One turning vector, and how many ticks it has turned
The counts run from 0 to 1218.
90,129,121,69,129,80,88,117,104,71,63,102,93,105,88,107,85,57,116,99,94,115,85,95,119,132,114,51,69,73,95,49,98,87,111,95,95,101,88,111,59,94,112,133,74,69,144,126
352
78,118,104,73,119,104,101,110,75,67,89,71,100,104,83,87,81,60,120,76,81,71,81,98,110,99,115,32,67,59,117,60,105,87,107,118,120,72,97,94,90,85,118,98,82,56,137,99
15
98,89,90,94,128,104,79,85,90,62,89,78,106,79,70,144,117,38,96,107,57,70,102,111,115,123,94,72,85,55,142,84,97,70,108,108,128,101,90,98,102,109,108,115,114,57,108,82
1176
94,97,96,96,128,88,59,85,98,98,56,110,86,78,89,138,107,39,104,110,72,127,91,114,123,134,92,72,82,68,130,79,69,73,88,87,125,116,78,79,82,137,98,127,90,85,116,116
1061
101,98,98,80,127,115,60,98,47,83,72,92,92,82,100,113,99,45,100,74,68,101,62,128,91,128,92,64,93,55,117,100,69,81,86,85,119,74,92,64,107,118,141,76,104,73,118,106
1111
113,87,105,95,132,98,77,88,111,97,80,93,87,51,74,108,83,41,108,108,65,94,97,142,132,121,83,67,88,53,118,72,89,73,103,106,158,91,80,77,91,117,126,110,98,76,127,106
33
115,94,84,94,120,102,77,89,77,93,85,75,78,69,97,116,80,34,115,111,85,108,97,112,120,134,93,51,87,59,127,72,90,67,81,83,148,110,69,77,96,110,128,92,75,99,128,114
132
94,126,132,79,113,116,61,111,104,67,36,78,109,107,102,101,115,68,108,80,78,95,85,84,122,102,87,46,67,69,107,58,76,112,127,127,106,71,109,107,65,89,94,100,111,68,133,99
70
84,106,117,64,139,86,87,102,91,91,69,119,92,92,70,102,75,70,112,74,62,119,60,115,123,120,97,57,73,65,92,64,79,74,105,114,106,83,97,91,76,109,121,124,87,68,130,116
1149
97,108,130,80,118,109,67,93,96,108,61,113,107,81,74,92,91,46,124,82,63,78,102,111,136,102,87,42,55,67,114,59,94,98,89,138,134,78,74,95,95,110,95,85,92,85,112,98
272
74,111,105,87,113,106,62,93,83,90,73,98,111,104,72,114,104,45,120,71,66,81,87,105,128,104,108,53,46,74,135,66,89,79,74,112,116,98,76,99,94,111,70,94,85,73,101,80
50
111,116,123,64,139,97,89,91,98,91,66,125,90,82,87,123,93,36,115,127,87,101,109,86,125,123,89,44,76,70,102,61,112,69,94,113,126,102,66,108,88,108,114,110,67,85,135,122
1152
86,120,119,90,108,111,53,106,115,74,34,79,105,104,112,115,118,61,94,91,84,121,83,92,111,124,83,56,70,74,122,67,62,118,126,104,110,86,106,85,58,102,93,115,114,86,129,111
630
97,111,91,99,120,117,75,79,77,87,69,95,97,91,97,156,115,40,104,131,74,106,103,86,98,126,85,63,83,74,146,73,83,83,100,95,138,101,74,84,78,134,101,100,99,108,125,93
839
107,118,102,92,101,104,100,109,72,49,82,57,92,74,122,126,102,42,108,117,95,93,87,87,84,121,97,48,103,49,127,85,110,90,115,87,129,81,95,94,93,90,137,105,102,65,134,113
899
101,82,91,85,143,104,72,75,99,112,74,98,93,72,67,128,75,57,111,98,56,114,73,125,121,122,81,66,71,63,119,65,61,81,103,109,140,89,84,70,74,134,122,107,95,93,127,93
37
77,121,107,87,109,114,74,126,65,71,79,76,98,117,104,96,86,57,111,59,89,93,67,119,88,109,132,42,47,70,116,68,75,94,100,100,91,70,96,84,79,93,114,101,86,69,131,94
105
121,97,103,79,134,104,66,83,100,63,65,82,96,84,86,136,129,45,92,131,74,104,108,89,135,145,91,53,93,61,120,70,92,75,105,102,124,119,84,117,88,99,105,92,97,92,117,105
167
122,107,119,107,110,109,51,102,109,62,58,77,100,60,112,117,132,29,108,114,90,86,122,113,118,126,91,58,88,55,129,72,109,101,108,105,114,89,83,122,80,96,100,106,111,69,107,100
860
113,95,103,97,109,101,68,84,100,63,66,68,107,68,94,121,111,42,115,114,75,84,118,97,138,117,79,52,96,49,132,72,103,94,121,125,139,98,91,121,86,96,97,96,112,71,110,96
954
106,101,109,81,117,108,66,105,58,86,77,90,88,81,98,96,87,38,125,80,89,78,91,122,114,121,117,38,69,62,115,76,100,77,66,100,119,93,69,99,111,99,124,70,78,80,119,105
786
74,116,122,74,124,102,58,102,99,112,51,127,106,103,77,99,90,51,124,87,69,102,86,110,122,102,90,51,47,87,113,54,76,95,97,122,123,83,80,80,76,117,92,113,84,90,132,102
832
96,112,123,76,127,102,77,104,72,91,51,112,93,87,116,116,80,66,113,99,92,136,61,93,98,124,80,54,92,65,97,72,69,102,116,99,109,78,102,78,66,120,132,115,89,83,136,133
1011
101,110,98,77,123,113,96,83,65,91,79,104,100,78,92,151,95,44,128,127,82,89,99,63,108,114,84,45,90,63,128,76,105,72,92,110,147,95,72,93,96,111,117,99,82,96,138,112
929
87,125,121,69,118,106,111,100,65,68,79,109,99,93,92,129,106,36,117,118,81,79,90,81,91,111,99,50,93,60,124,85,120,63,100,95,127,82,88,90,106,100,127,110,80,69,130,123
1028
99,101,107,111,110,119,49,104,72,94,65,104,96,72,100,121,114,37,105,80,71,102,85,146,88,112,98,72,68,74,138,79,64,99,93,94,116,78,83,64,86,140,109,101,110,88,111,100
418
91,112,111,74,128,118,111,93,81,72,100,76,99,95,79,113,81,48,106,113,68,68,91,109,89,105,95,46,79,57,121,72,96,88,124,112,148,68,91,80,99,100,144,97,97,76,150,100
246
99,95,97,101,127,89,73,119,88,67,82,67,84,81,98,101,91,44,99,81,86,112,67,151,99,137,124,66,77,66,122,69,71,76,92,74,98,97,98,80,70,110,123,127,98,66,126,115
675
82,126,125,67,123,100,102,98,83,62,80,114,114,95,76,141,100,44,121,119,75,71,103,74,94,103,94,47,77,71,120,70,123,73,111,122,129,84,87,106,97,108,111,121,91,64,130,102
707
112,93,98,106,122,110,66,88,111,74,76,61,90,71,76,107,102,42,88,109,57,78,106,140,123,126,87,70,84,53,135,68,78,90,119,112,146,87,87,81,87,105,114,108,120,74,119,92
953
100,91,101,89,126,85,82,105,87,62,80,88,94,64,97,106,80,57,150,88,91,103,86,115,124,121,114,47,90,51,95,47,107,80,100,112,93,97,90,132,69,99,123,119,82,51,115,109
119
116,105,122,57,137,117,66,87,87,79,54,100,99,97,88,119,121,55,72,106,49,107,81,104,115,142,69,63,87,63,105,86,68,77,117,103,117,87,96,94,102,98,127,81,116,83,117,101
404
90,131,117,70,115,105,101,108,77,58,83,72,92,108,102,104,96,32,113,117,95,72,104,86,99,109,98,37,79,66,124,69,109,85,116,99,141,78,88,89,96,83,125,101,83,79,141,112
14
